In the rows, zero is written as 128.
Rows swapped in pairs by one turn or mirror: which row each one swaps with
The rows were stretched afterwards, more along some directions than others.
dol: [165 111 131 129 161 125 133 106 140 126  93 111 122 114 125 106 122 154
 123 148 131 145 120 170 107 134]
Puvap: [162 140 142 153 151 121 146 106 125 131 117 123 116  91  97 115 100 151
 126 154 103 140  89 152 140 132]
Revu: [155 112 116 119 152 125 116 120 120 117 116 127 115  90 123 116  97 139
 138 136 118 137 121 136 131 124]
nemi: [161 124 118 147 138 154 124 102 111 144  98 108 117  94 124 106 114 136
 132 151 121 152  91 147 132 114]
rov: [167 104 144 141 159 118 133 128 118 145 132 100 144 121 131 144 125 156
 128 167 125 148 112 146 112 129]
taso: [138 114 118 126 135 139 119 105 115 122  89 106 124 108 110 119 110 145
 117 128 117 146 114 146 126 107]
gedi: [149 116  99 138 160 138 125 102 133 131 102 110 127  89 115 119 101 116
 129 125  98 152  94 138 140 128]
kasu: [172 105 135 127 156 105 130 140 124 138 128 112 139 117 137 131 134 150
 130 160 122 146 133 146 101 125]
Nesis: [160 117  97 141 164 138 123  95 133 127 104 108 122  83 125 117 109 112
 130 123  95 150  89 150 142 128]
perok: [139 122 120 134 171 145 133 135 163 108 127 147 152 100 126 102 104 130
 132 132 106 134  92 152 130 130]
Zovog: [164 122 135 111 130 132 134 141 106 141 124 112 126  84  99 118 118 149
 137 149 118 125 130 129  90  98]
Rof: [158 115 134 107 141 118 133 143 113 118 126 113 139  87 109 126 117 142
 131 135 109 138 127 126 101  96]
vumes: [166 104 137 146 148 116 122 125 121 142 127 104 134 133 139 135 126 150
 124 156 130 143 125 146 101 134]
Lib: [157 116 144 108 139 132 137 143 110 139 120 111 128  79  98 124 120 146
 134 151 127 124 133 138 101  96]
fifo: [156 118 134 126 146 127 128 105 132 131 102 112 121 118 119 109 126 154
 130 147 131 142 130 164 102 134]
nom: [146  98  95 111 142 147 104 120 109 138  89 120 109 106 121 114  95 142
 151 146 128 124 114 139 112 121]
ber: [158 139 143 153 157 117 142  94 130 133 125 117 118  95  98 124 103 148
 115 147 106 143  95 146 143 134]
Seto: [164 139 119 147 152 121 139 100 125 127 109 120 105  92 115 112 104 133
 117 129 110 137  97 152 142 144]
fam: [165 127 102 153 135 141 119 104 109 143  94 100 105  84 133 102 116 130
 125 143 121 134 100 147 124 117]
Livis: [167 104 117 138 158 118 131 135 127 139 125 101 130 118 137 124 116 149
 125 151 111 137 104 150 115 136]
zum: [163 140 122 150 149 118 134  95 119 133 105 115 108  87 104 114 100 139
 116 142 100 140 101 145 144 132]
ruku: [173 133 116 155 136 149 125 108 110 157 101 102 111  80 126 103 116 135
 132 154 122 142  93 147 135 117]
Pesa: [163 139 138 159 146 122 136  85 111 141 108 109 110 103 114 123 105 147
 114 145 112 145 101 145 141 137]
Nimav: [168 137 125 154 154 121 140  97 125 139 110 114 108  82 106 116 101 137
 120 136 106 134  89 144 146 135]
sano: [165 114 139 113 137 129 135 138 104 140 113 106 131  81 108 125 116 141
 131 155 126 125 135 136  99 102]
vido: [162 108 128 138 153 116 132 139 134 143 134 110 144 109 140 132 117 148
 134 155 122 142 112 147 116 138]
tez: [166 100 139 140 158 116 127 132 128 134 118 104 146 131 142 122 126 155
 124 152 123 146 119 148 108 130]
nam: [172 114  99 133 141 140 110  95 118 136  99  94 127  99 115 113 110 125
 143 141 113 129  85 137 123 123]
Besi: [171 111 121 138 138 122 113 132 113 141 121 103 127 123 151 128 126 157
 126 149 125 141 125 148 100 144]
leru: [144 116 124 135 167 138 134 136 149 114 119 149 145  93 132 106 109 128
 128 141 114 139 105 152 130 119]
fivu: [147 106 103 113 149 144 110 120 112 120 109 125 112  92 118 117  91 140
 145 130 115 126 114 129 122 115]
liga: [150 136 132 123 138 134 125 124 116 120 120 125 118 115 135 120 110 161
 123 136 138 155 119 151 114 133]
resov: [140 111 104 130 173 147 128  99 140 125 109 118 133  89 119 117 102 121
 127 131 109 151  83 154 137 133]
mika: [155 122 145 103 139 133 137 145 103 128 126 109 136  94 113 126 124 154
 129 141 125 138 131 135  96 102]
kavog: [162 114 121 131 149 145 123  93 125 133 100 110 139  95  96 118 107 128
 141 145 104 134  80 135 134 106]
Vip: [169  99 135 129 168 118 137 132 133 142 123 100 143 109 134 126 122 155
 137 174 126 140 113 154 109 138]
noba: [141 116 111 115 142 144 110 115 119 119 100 126 121 100 124 107  95 137
 139 130 119 134 114 132 124 118]
sel: [160 109 125 126 134 131 120 111  98 144 103 111 122  97 113 130 123 148
 144 173 136 138 111 140 122 123]
rinu: [151  99 119 130 137 140 107 109 101 144  92 114 121  98 110 121 121 133
 137 154 131 136 107 142 120 119]
sibo: [138 119 127 133 179 142 140 125 163 123 128 140 137 101 128 113 104 134
 131 147 120 136  89 165 141 144]
dat: [136 121 125 137 166 143 133 131 157 116 124 145 146 112 131 112 109 137
 131 136 118 133  98 156 130 136]
femu: [158 110 100 114 147 141 111 130 115 130  97 121 106  90 133 106  92 148
 144 142 121 127 108 145 120 124]
balug: [169 107 127 140 160 116 132 131 122 158 113  97 129 105 131 126 116 151
 126 171 115 138 102 156 113 141]
Vaset: [135 127 131 129 175 147 144 139 165 109 135 145 151 111 119 109  97 143
 132 138 112 138  79 161 134 139]
mudel: [162 120 139 109 130 128 133 156 103 129 127 116 135 100 104 126 116 150
 142 152 117 129 129 129  90  93]
Kere: [144 117 127 137 172 141 133 148 153 122 130 147 142 105 131 108  99 141
 130 144 117 134 100 165 123 137]
fus: [158 130 138 115 130 133 135 142 105 126 130 110 124  94 113 131 122 142
 125 143 122 129 127 132 103  99]
tes: [163 124 104 158 132 140 119 100 107 140  90 106 112  88 123 104 113 128
 135 149 107 137  95 141 131 115]
Buku: [149 102 107 110 149 138 110 124 113 133 102 125 106  96 118 117  89 150
 145 146 122 125 114 143 120 124]
tubel: [162 136 126 118 144 133 124 110 108 124 110 117 114 114 140 115 114 161
 124 136 132 154 118 154 112 142]
Voka: [168 139 119 158 140 151 132  98 113 147 109  97 108  75 130 105 118 129
 126 147 124 142  92 155 136 124]
Vanab: [160 115 132 105 145 141 132 140 114 126 115 116 134  81 102 124 107 149
 133 149 105 132 112 135  97 101]
gud: [149 120 145 114 132 133 135 145 106 134 116 113 149  92 108 124 117 153
 132 156 121 134 127 128  98  97]
Kati: [164 107 147 141 159 125 132 129 129 140 131 105 150 120 132 129 127 159
 140 172 119 147  96 153 112 133]
zakuz: [164  98 128 136 155 115 131 143 126 139 131 111 138 126 130 134 122 147
 138 159 122 134 114 147 104 127]
pof: [166 112 108 137 145 134 113  99 119 132 106 104 133  94 103 113 108 123
 138 132 105 129  84 131 126 114]
buf: [148 105 110 108 151 144 110 125 117 127  99 121 114  95 115 113  87 147
 148 146 119 130 110 143 120 119]
meb: [173 126 139 117 131 127 132 147  96 135 120 105 133  89 118 124 125 149
 133 150 129 132 136 134  85 102]
Nupun: [129 125 133 118 139 139 138 110 123 119 105 115 128 106 112 111 115 148
 114 125 112 149 108 150 130 114]
Saleb: [159 123 140 112 131 124 129 138  97 133 108 114 133  90  97 126 114 150
 139 153 108 126 126 128  95 100]
feva: [172 119 126  99 142 131 136 149 111 135 115 112 135  77 113 121 115 145
 148 162 111 131 128 127  97  95]
rup: [161 101 119 121 168 120 131  95 140 125  92 106 121 109 123  99 118 141
 129 141 113 149 117 161 115 138]
Lofa: [167 135 156 127 140 144 142 126 118 157 115 124 132 120 110 124 122 170
 132 183 139 131  91 168 107 122]
bok: [178 131 153 128 144 135 138 133 113 157 116 123 126 114 115 119 127 168
 133 181 138 130  99 167 105 121]
bos: [161 137 143 120 131 131 136 123 108 134 131 102 136  83 108 123 126 150
 133 145 112 137 115 118 107 108]
dotol: [159 130 153 130 163 128 141 129 133  99 114 135 152 119 119 106 116 154
 119 145 111 152  87 153 121 131]
Kiro: [170 109 151 139 151 127 136 132 123 142 129 103 149 125 147 127 134 159
 127 169 136 148 120 151 108 128]
robat: [160 120 138 134 161 129 140 135 134 105 100 133 166 107 120 101 108 145
 125 157 107 152  86 152 114 122]
balip: [171 144 144 125 130 130 128 111 101 135 112 118 109 108 129 120 118 168
 127 140 128 154 121 153 110 128]
fezef: [165 139 125 125 137 137 135 122 112 136 111 111 103 105 141 116 116 161
 127 138 135 149 110 156 116 139]
Vufo: [182 132 140 133 134 137 129 126 113 156 104 116 119 114 129 110 125 162
 135 172 144 129 105 173 106 131]
Zepok: [131 110 120 122 150 141 128 102 127 113  92 108 128 117 113 117 103 147
 119 129 106 145  97 152 128 114]
kesov: [145 108  90 131 172 134 122 104 142 114 102 121 125  95 125 120 103 113
 127 125 106 145  98 144 136 130]
Pasav: [164 128 113 158 142 144 128  96 119 142 101 105 111  82 128 101 114 136
 126 145 120 142  88 152 133 123]
kuped: [163  94 135 130 166 117 129 130 125 140 120 103 143 123 136 128 125 151
 127 153 126 148 122 152 102 135]
vuk: [140 120 124 135 173 140 135 127 162 121 127 147 149  90 112 110 100 130
 135 139 103 135  92 147 139 130]

nam pairs with Lofa
robat pairs with sel
kesov pairs with liga
Nupun pairs with rup
perok pairs with Buku
vuk pairs with femu
gud pairs with Vip
vido pairs with feva
tes pairs with Puvap

Rows swapped in pairs by one turn or mirror: which row each one swaps with
The rows were stretched afterwards, more along some directions than others.
nibe: [132 124 113 131 126 100 135 126 139 154 152 166 160 125 121 122]
zutut: [112 151 104 151 124 167 105 118  98 148 110 150 137 151 149 124]
rari: [130 112 118 119 133  98 136 120 139 150 149 157 155 116 123 123]
Mepi: [122 126 140 134 123 162 123  89 112 146 109 145 147 114 131 147]
folo: [137 154 149 145 124 142 130 108 107 167 127 156 125 124 108 125]
girap: [122 154 142 146 118 136 119  70 108 138 152 108 147 117 101 139]
Ref: [110 113 113 106 146 130 148 134 108 129 134 117 163 151 141 121]
riz: [134 151 161 141 125 141 130 107 107 164 121 155 130 121 112 126]
Sov: [148 157 116 141 125 155  98  85 110 152 125 136 125 112 146 117]
vinop: [127 130 137 136 115 160 123  95 109 135 115 126 148 118 136 159]
nolur: [120 118 111 115 121 111 145 123 125 142 167 139 156 113 121 136]
Dofe: [131 122 114 118 125  99 138 123 147 149 159 155 144 118 119 123]
nena: [115 139 112 132 136 175 112 123  97 158 117 152 131 139 151 124]
tiga: [115 124 116 105 137 137 143 126  99 136 138 107 162 147 151 119]
Romo: [135 152 153 135 123 134 132 114  99 166 125 143 127 125 110 116]
mir: [122 165 148 147 118 143 112  61  99 143 147 104 143 120 114 138]
tulut: [114 128 110 103 132 125 150 144 100 128 142 107 156 152 141 116]
nopel: [123 142 122 107 130 108 150 140 100 135 149 116 161 149 135 108]
Mov: [138 162 118 147 130 138  94  82 121 147 144 140 141 120 132 120]
Vepi: [106 143 101 149 130 164 105 120 111 143 124 160 146 149 138 130]
pedan: [142 169 126 143 141 140  98  91 117 147 138 144 146 130 137 115]
Poti: [119 125 135 129 125 153 127  99 108 140 116 136 161 115 131 143]
Defu: [123 125 146 129 118 149 119  91 107 148 119 130 149 114 130 148]
zuke: [151 166 125 146 128 139  97  89 119 157 135 147 120 111 130 111]
Riri: [130 121 110 117 120 100 138 127 133 144 160 144 149 115 121 126]
gok: [169 162 147 145 127 121 131 120 123 137 108 148 146 138 118 119]
tokit: [100 123 110 104 133 133 145 131 109 130 144 109 154 154 145 125]
zavad: [151 163 149 148 132 122 124 101 121 139 108 152 157 141 114 112]
pid: [160 152 144 144 137 125 135 119 124 133 115 146 153 141 104 117]
baben: [102 145 109 143 129 178 104 108  94 146 121 134 131 142 147 133]
duso: [114 134 114 134 138 176 107 111 109 158 127 162 136 124 148 140]
Sabo: [127 164 157 151 121 133 115  64 113 138 145 116 150 118 106 138]
bolut: [155 160 146 142 133 109 129 116 121 142 112 155 164 133 113 104]
zimo: [147 158 124 128 131 151  99  92 108 153 130 135 128 115 148 109]

Sabo pairs with riz
zimo pairs with Vepi
nibe pairs with tiga

